Questions about the row below.
1) What is the entry just left of 10?
2) What is the entry just right of -18?
3) What is the entry just left of the smallest entry?
[ -1 -11  -8   1   0  10   1 -22  22 -30 -20 -18  11  11  13 -20]
1) 0
2) 11
3) 22

[  5   2   0 -10  -3   4 -11 -10  32  -9   6  17]
The entry just left of -3: -10
Which number is the entry just left of the largest entry?
A: -10

Questions about the array below.
1) Give the bottom-left entry.
2) Give the second entry on the diagonal from the top-right corner.
3) Give the bottom entry of the column that holds the smallest entry.
4) Give the first entry in the row that holds the smallest entry.
5) Give the top entry of the column that holds the smallest entry.
6) Give the entry directly above 19.
7) Give the first entry on the diagonal from the top-right corner.
8) Give the first entry on the main diagonal.
[[  0   0   1   1  -1   0  -1  -1  -1   0   0]
 [  1  -1  -2   0   0   0   1   0   0   1   0]
 [  8  -3  30  12  20   1 -12  30   7 -12  22]
 [ -6   8  -1  24   8  10 -16  14   1  -4   9]
 [  0   0   0  -1   0   0   0   0   0   1   0]
 [ -3  11  -2 -10  -4   1  -6  -5 -10   7  19]]
1) -3
2) 1
3) -6
4) -6
5) -1
6) 0
7) 0
8) 0
